(in the rows, 100 means zero)
Where one turn sends some rows of the set: a few examples, then the rows asked
j902: 87 123 94 125 86 133 104 114 113 87 88 72 94 97 81 112 93 92 115 116
j970: 105 103 87 111 83 122 105 121 99 111 81 57 87 120 107 87 92 86 86 85
j287: 83 134 81 110 92 124 115 120 113 90 98 83 98 124 84 91 103 96 71 75
j939: 79 122 76 102 108 140 119 115 121 99 93 57 111 107 76 104 81 104 77 105
j21: 93 118 82 107 104 113 99 128 85 89 97 65 95 108 109 113 114 87 115 90
j766: 83 120 72 89 96 115 110 139 104 125 109 57 108 115 93 98 99 89 89 83
j66: 104 126 75 108 101 126 119 114 99 100 122 89 120 106 64 105 105 98 95 104
j752: 96 130 92 106 90 122 109 128 115 86 100 84 102 129 86 100 111 98 73 77
j885: 110 107 89 121 84 121 97 116 109 106 79 57 92 108 107 91 96 83 82 83
j769: 102 120 86 98 98 116 102 121 91 88 107 63 100 108 111 112 117 94 117 98
j782: 92 129 79 118 101 125 114 116 106 96 123 90 119 97 71 110 103 91 90 109
j118: 89 128 89 116 104 125 120 113 103 104 115 93 123 97 68 107 95 98 91 102
j151: 112 104 83 119 111 133 105 119 90 107 92 75 107 89 99 101 95 87 100 123
j266: 87 124 80 106 91 113 122 121 117 90 100 82 103 125 89 98 101 102 75 71
j504: 110 103 78 111 78 116 106 129 105 103 82 61 91 113 113 86 97 84 92 89
j541: 84 125 75 113 115 132 111 120 120 104 86 54 106 106 70 99 82 103 78 95
j320: 114 100 74 118 113 127 107 106 99 120 97 72 98 91 93 101 95 89 98 116
j177: 89 123 98 125 93 132 99 120 123 82 93 66 102 98 79 103 102 90 110 114
j946: 113 96 83 119 107 127 105 114 91 112 105 67 104 97 100 110 94 86 99 123
j209: 94 124 70 90 97 113 110 130 98 131 106 57 100 114 93 102 94 101 94 82

j320 moves to -> j885
j209 moves to -> j541
And these:
j946 moves to -> j970
j151 moves to -> j504
j766 moves to -> j939

Where one turn sends some rows of the set: a few examples, then the rows asked
j176: 86 101 105 103 94 122 107 114 97 83 104 76 142 108 80 94 108 111 86
j233: 92 99 106 100 97 118 109 122 101 89 103 76 143 104 82 95 108 116 79
j482: 103 92 82 83 91 111 101 127 90 85 100 97 107 105 98 107 89 104 115
j654: 104 83 84 84 105 110 72 124 101 96 101 81 102 98 114 109 101 121 103
j811: 111 94 111 90 104 111 83 112 90 95 82 92 105 96 114 114 125 124 86
j860: 78 74 98 111 102 108 80 89 96 100 96 75 119 111 85 93 102 123 85
j941: 77 102 101 105 103 116 97 102 80 96 114 111 130 117 102 100 110 99 105
j505: 87 97 92 120 81 112 103 113 72 91 95 84 110 112 79 91 97 118 88
j70: 82 100 95 105 95 101 91 97 113 105 111 63 122 102 81 87 125 106 91
j319: 97 91 90 71 109 118 86 122 99 97 83 91 106 87 102 113 118 120 97
j854: 73 81 89 105 107 106 100 112 99 95 89 101 139 111 84 92 113 131 88
j669: 79 100 77 114 88 87 105 118 99 105 99 90 107 109 86 80 119 117 91
j520: 95 94 96 119 83 111 100 116 71 97 98 78 110 106 78 97 94 121 85
j111: 74 80 85 107 107 99 96 112 105 98 96 99 140 112 86 90 116 131 92
j721: 75 95 91 106 101 108 91 100 82 100 112 104 107 121 109 92 99 94 102
j917: 111 105 108 89 96 94 100 104 108 98 98 99 115 99 103 108 136 103 103
j803: 107 86 78 84 94 112 86 127 95 87 102 84 107 101 102 112 93 110 114
j804: 89 97 96 103 95 100 89 100 110 113 110 61 117 96 79 92 120 111 86
j35: 66 101 87 94 106 107 97 99 92 107 110 109 116 110 99 93 118 94 106
j171: 87 98 76 111 91 87 106 128 100 110 99 89 109 105 87 82 115 121 87
j607: 124 93 104 101 93 101 85 120 100 88 110 88 123 108 114 114 114 115 106
j855: 99 97 89 80 92 98 101 105 95 101 84 96 84 97 97 104 114 98 102
j568: 81 76 97 117 100 103 80 89 91 103 93 82 114 113 87 92 106 126 84
j123: 115 100 109 91 96 100 94 105 99 99 86 95 108 94 104 115 138 113 95
j419: 115 91 96 99 102 103 79 127 93 96 103 98 117 100 115 114 120 132 106
j58: 120 96 109 96 91 107 89 109 97 84 116 85 122 110 108 112 104 102 110
j590: 99 92 84 73 97 109 98 117 99 96 77 92 92 92 99 108 114 106 96
j327: 76 101 108 99 106 114 93 87 93 100 109 98 118 115 107 95 114 90 93

j505 moves to -> j669
j607 moves to -> j803
And these:
j171 moves to -> j804
j860 moves to -> j854
j855 moves to -> j917
j35 moves to -> j327
j419 moves to -> j654

Where one turn sends some rows of the set: a few examples, then the rows asked
j254: 114 115 109 112 89 81 98 87 96 107 97 98 97 93 90 101 105
j891: 95 103 116 110 80 101 94 122 84 111 120 75 98 116 94 102 117
j648: 75 97 110 118 84 102 121 110 106 83 106 107 101 92 78 96 125
j990: 88 88 112 111 111 104 111 105 86 88 126 110 83 98 114 87 109
j470: 81 86 95 108 85 113 96 86 92 76 119 107 96 109 106 107 106
j982: 109 112 108 112 76 92 88 117 102 93 112 107 79 91 99 111 104
j777: 97 104 103 109 86 96 112 115 87 118 132 98 82 110 94 79 111
j51: 72 112 98 114 108 109 95 120 97 115 83 100 97 105 102 95 110
j144: 84 109 94 126 121 96 108 92 98 110 101 92 86 108 94 86 112
j480: 101 88 85 124 75 88 98 107 103 90 120 105 88 113 97 87 106
j427: 83 124 109 97 90 104 97 117 85 107 124 111 91 103 114 109 103
j852: 71 94 125 119 91 91 106 106 106 94 112 115 99 100 78 95 104
j709: 93 86 122 120 97 104 99 122 80 93 104 100 73 119 103 93 109
j549: 101 113 103 103 93 96 106 104 79 70 103 107 74 105 91 93 119
j714: 82 124 108 135 90 101 114 106 95 95 112 112 107 109 88 125 109
j76: 82 112 116 130 88 88 107 107 97 107 117 111 105 113 72 106 100
j463: 102 100 98 110 74 126 105 95 76 97 114 92 107 99 83 109 112
j526: 101 110 113 121 94 110 104 84 83 106 84 111 87 108 105 110 103
j930: 104 97 116 133 81 115 93 114 79 105 104 109 99 91 105 104 96
j280: 98 85 103 117 93 77 93 101 108 100 97 97 112 100 106 90 105
j676: 96 112 88 125 86 91 104 96 68 83 108 101 110 102 103 79 114
j733: 85 109 91 108 114 105 99 115 93 109 90 89 116 100 83 93 112
j335: 79 114 110 112 87 98 85 102 79 92 117 91 115 100 120 107 110
j586: 97 94 94 114 81 119 114 100 89 107 86 96 97 125 95 106 118
j849: 86 88 98 94 87 101 99 105 111 90 94 92 104 112 105 112 120
j537: 83 109 97 108 129 99 99 94 95 97 100 91 103 98 90 99 109
j685: 79 123 95 111 105 102 104 105 104 116 93 93 77 107 95 95 118
j650: 104 110 92 94 101 108 117 113 81 84 124 99 101 93 93 98 121
j904: 78 106 101 140 88 110 125 111 96 87 104 110 108 101 93 108 123
j546: 94 106 90 121 95 109 109 124 70 104 115 111 115 105 112 90 104

j648 moves to -> j852
j549 moves to -> j709
And these:
j586 moves to -> j849
j546 moves to -> j650
j144 moves to -> j685
j470 moves to -> j480

Where one turn sends some rows of the set: a few examples, then the rows asked
j5: 118 71 95 99 115 101 123 80 101 106 107 106
j15: 123 98 103 122 105 86 123 113 117 105 105 76
j234: 92 96 98 102 97 89 112 97 117 116 85 104
j127: 110 90 115 110 91 82 115 97 115 105 107 124
j560: 112 90 110 125 106 122 97 100 95 107 114 101
j719: 121 79 74 100 104 106 129 96 108 109 117 100
j214: 116 79 87 87 109 108 130 86 109 110 107 98
j103: 123 71 81 112 110 99 122 90 100 105 118 108
j945: 122 85 107 102 103 89 88 98 100 106 95 119
j197: 121 96 117 118 111 84 122 103 118 103 100 82
j217: 125 92 103 108 81 84 120 116 91 108 115 109
j812: 123 99 82 89 88 102 100 117 115 113 103 105
j781: 108 98 86 100 87 91 116 115 93 119 93 90
j91: 128 89 85 111 93 90 91 114 104 107 109 117
j601: 111 96 97 125 99 125 101 109 105 109 119 98
j700: 125 94 111 126 108 82 121 108 114 102 106 82
j712: 117 95 104 80 99 100 96 101 111 112 89 107
j316: 109 101 105 108 98 131 106 106 112 111 115 94
j978: 109 95 118 108 105 127 103 97 102 108 109 97
j836: 118 100 109 114 108 88 124 107 122 106 99 76

j712 moves to -> j812
j15 moves to -> j700
j214 moves to -> j719
And these:
j781 moves to -> j217
j316 moves to -> j601

Where one turn sends some rows of the set: a few examples, then the rows asked
j690: 99 129 103 92 109 108 102 140 96 96 75 96 108 101 102 108 115 91 78 106 113 72 88 114 87 98 102 107 81
j457: 77 107 111 98 76 91 135 117 90 96 61 106 109 105 111 98 107 86 87 117 89 84 125 95 97 106 106 114 107
j337: 95 114 107 103 113 111 130 88 102 98 68 95 107 102 108 91 110 64 78 105 127 85 101 116 89 107 108 112 93
j99: 83 111 86 96 101 113 127 103 86 94 57 75 125 103 101 94 106 78 85 98 112 95 103 88 112 105 84 114 93
j835: 99 114 96 134 61 105 142 97 80 102 77 89 92 110 100 98 112 80 89 109 116 87 96 96 89 110 99 110 102
j764: 78 122 110 119 91 119 129 102 112 73 69 80 117 116 95 87 123 91 95 96 119 92 74 98 85 115 104 94 83
j109: 95 120 99 110 105 113 145 104 100 98 51 98 133 88 100 103 124 88 80 91 118 90 84 81 104 96 109 111 94
j143: 94 128 113 110 78 110 125 134 73 115 88 103 129 101 110 94 90 91 84 95 101 78 96 111 85 110 118 111 74
j906: 86 130 92 93 94 121 105 136 93 105 69 89 115 94 111 104 104 100 82 82 109 75 76 102 103 106 107 103 87
j54: 105 123 110 116 57 98 102 128 111 108 69 110 122 119 102 102 113 86 93 102 122 82 108 95 94 113 117 117 95
j964: 92 100 101 144 83 106 142 126 83 96 72 94 123 110 115 110 117 79 86 90 103 106 97 106 102 113 115 111 102
j841: 97 105 117 90 76 100 132 123 117 107 71 73 113 111 101 73 90 95 97 100 129 87 107 107 85 111 110 109 73
j239: 96 129 109 104 99 101 113 105 119 106 69 85 104 97 88 101 100 103 88 97 96 76 97 108 69 91 107 111 80
j884: 89 125 102 109 91 98 135 93 100 92 81 74 98 102 114 89 86 82 96 93 121 95 91 101 104 106 96 107 66
j859: 99 96 90 113 51 98 140 117 110 93 79 98 117 106 110 90 113 65 88 90 96 84 79 107 93 110 101 103 92
j279: 104 137 117 113 108 106 131 103 93 83 84 94 116 110 119 100 120 77 81 91 126 90 92 92 88 118 119 99 81
j639: 83 107 108 99 55 96 120 128 118 93 76 100 116 118 98 91 118 108 95 93 114 85 111 103 79 102 115 106 80
j430: 78 114 99 114 67 96 143 121 110 95 78 109 129 111 94 83 109 83 99 107 102 85 110 126 86 100 99 110 94
j475: 85 95 91 116 87 98 149 99 107 109 72 89 98 120 103 91 122 99 101 106 107 81 101 99 86 107 102 121 106
j637: 101 85 124 119 74 104 144 116 110 98 70 88 95 101 115 96 106 74 89 107 96 75 108 98 85 106 108 103 89
j515: 98 129 107 105 108 89 140 117 99 73 69 86 110 107 95 88 109 102 100 85 117 104 96 89 105 96 95 106 75
j746: 102 100 117 122 95 117 126 140 95 118 62 104 114 104 98 110 99 87 89 102 97 87 77 114 101 93 108 121 86
j506: 106 124 106 100 92 113 116 131 105 100 73 88 107 89 99 103 93 104 84 84 119 73 82 117 91 83 102 100 75
j486: 95 94 107 83 90 94 123 142 82 95 78 97 110 112 107 96 107 97 84 90 84 93 87 112 92 99 105 107 78
j949: 98 114 100 132 91 77 141 131 84 96 82 104 121 105 107 83 111 78 92 97 106 96 114 112 92 116 115 111 90
j42: 101 127 108 97 90 93 124 84 117 89 68 92 140 115 103 101 111 98 90 100 118 88 87 96 95 98 108 97 99
j384: 95 96 100 114 51 110 116 135 113 93 57 102 105 109 92 96 124 87 88 90 113 87 84 91 93 108 112 117 89
j575: 101 120 128 96 106 105 139 130 88 100 69 100 125 104 88 98 112 114 90 101 125 82 75 105 95 108 109 97 86
j415: 110 123 123 95 103 103 128 133 79 96 72 95 126 112 97 109 113 107 87 102 121 87 71 93 103 115 104 101 89
j268: 97 120 122 98 75 104 110 120 96 109 57 89 112 114 104 101 108 67 77 127 129 98 103 106 96 114 114 106 94
j943: 101 113 99 123 70 103 119 126 107 95 79 99 125 135 113 101 106 72 104 99 101 92 101 111 108 116 94 116 107
j642: 90 126 97 107 77 123 109 108 97 97 65 74 102 94 95 104 99 98 79 77 92 83 79 91 80 105 105 107 85
j361: 103 120 119 96 95 104 140 129 84 98 73 97 121 98 97 99 109 108 85 95 121 80 58 92 97 117 111 101 80
j418: 98 135 104 101 102 107 88 116 97 102 61 89 104 107 92 99 110 85 82 95 91 84 98 98 86 113 106 109 99
j831: 100 92 91 121 82 76 155 119 98 95 78 94 123 103 114 101 109 95 89 87 98 99 97 106 95 98 112 117 88
j922: 111 136 97 111 88 94 119 105 100 77 61 96 123 104 82 78 109 79 92 100 121 87 78 84 99 114 95 113 92
j587: 83 103 96 87 64 116 130 120 100 97 52 83 107 108 104 96 98 92 81 99 120 96 79 92 98 116 110 135 94
j572: 101 111 96 112 76 85 129 103 85 112 77 87 105 121 104 79 112 89 102 97 107 89 118 95 101 113 98 94 110
j547: 98 110 112 122 67 110 136 123 90 93 70 91 101 110 116 90 82 86 100 91 99 80 113 87 104 119 103 126 101

j415 moves to -> j575
j99 moves to -> j337
j279 moves to -> j515
And these:
j486 moves to -> j746
j906 moves to -> j690
j475 moves to -> j835
j54 moves to -> j639
j841 moves to -> j587
j42 moves to -> j764
j430 moves to -> j859
j457 moves to -> j637
j418 moves to -> j239
j949 moves to -> j831

Where one turn sends some rows of the set: a few examples, then the rows asked
j25: 92 120 116 103 83 112 89 113 122 88 106 115 83 100
j204: 116 105 109 107 104 108 95 131 112 82 100 91 64 80
j622: 121 107 99 109 97 109 90 128 108 81 108 96 51 87
j385: 103 111 106 105 82 116 79 116 109 105 95 98 59 95
j660: 92 126 116 111 89 111 78 128 115 92 101 116 81 102
j208: 92 122 119 107 88 113 83 122 118 92 107 112 84 105
j672: 113 98 81 87 125 99 72 106 102 89 103 113 57 83
j163: 97 90 99 96 108 102 89 112 98 72 114 118 50 82
j339: 86 107 100 93 123 105 73 101 115 98 104 131 93 100
j148: 99 93 106 99 117 101 97 113 106 82 106 109 44 83
j460: 114 88 84 91 131 103 85 101 106 88 111 111 63 84
j763: 88 115 97 93 120 110 71 111 113 103 113 138 81 105
j801: 115 93 82 94 132 101 80 107 103 87 104 113 60 83
j585: 104 105 106 89 131 101 93 109 120 75 114 122 89 84
j323: 96 101 99 118 92 113 77 123 107 103 96 99 56 99
j370: 108 94 88 92 136 101 73 111 108 91 102 113 66 76
j404: 100 120 112 110 82 112 91 119 116 90 110 115 79 110
j104: 112 125 91 108 115 111 75 116 111 106 107 112 93 111
j391: 86 115 100 87 121 103 77 97 119 102 115 130 79 103
j97: 88 109 86 93 113 109 73 100 111 100 111 137 82 104
j369: 97 92 105 97 109 104 92 108 107 77 110 109 44 82
j678: 120 104 106 111 99 110 92 130 104 81 102 92 59 86
j699: 111 112 101 84 127 101 87 105 115 77 115 129 89 87
j880: 106 102 103 88 136 100 87 113 114 76 116 126 86 89
j224: 119 98 102 109 100 105 93 118 109 78 98 91 64 81
j133: 93 119 120 113 96 114 89 121 117 88 110 108 86 110
j923: 108 121 94 103 103 114 66 116 116 99 106 118 101 105
j444: 96 94 98 94 102 104 96 103 106 79 111 116 46 83
j411: 120 101 101 112 101 109 85 130 100 75 96 92 64 89
j201: 112 94 79 98 135 105 79 117 102 93 105 113 63 85
j514: 94 93 110 92 106 101 86 111 108 70 106 108 50 82
j962: 100 112 98 113 84 113 76 115 108 104 96 100 58 99
j933: 101 109 90 111 87 116 74 123 103 105 98 106 57 99
j574: 104 104 93 96 137 99 85 114 113 75 117 129 85 92
j742: 110 112 104 84 136 98 86 121 112 78 116 123 83 89
j232: 87 111 94 91 121 104 71 99 117 99 110 134 85 102
j936: 108 119 97 107 116 114 72 129 117 102 99 113 99 101
j956: 95 106 97 115 85 115 75 107 108 98 96 99 61 104
j45: 110 124 95 104 111 111 71 120 113 103 102 117 100 106
j436: 110 124 101 106 111 112 75 118 124 108 99 110 95 103

j923 moves to -> j339
j678 moves to -> j962
And these:
j585 moves to -> j201
j699 moves to -> j370
j956 moves to -> j133

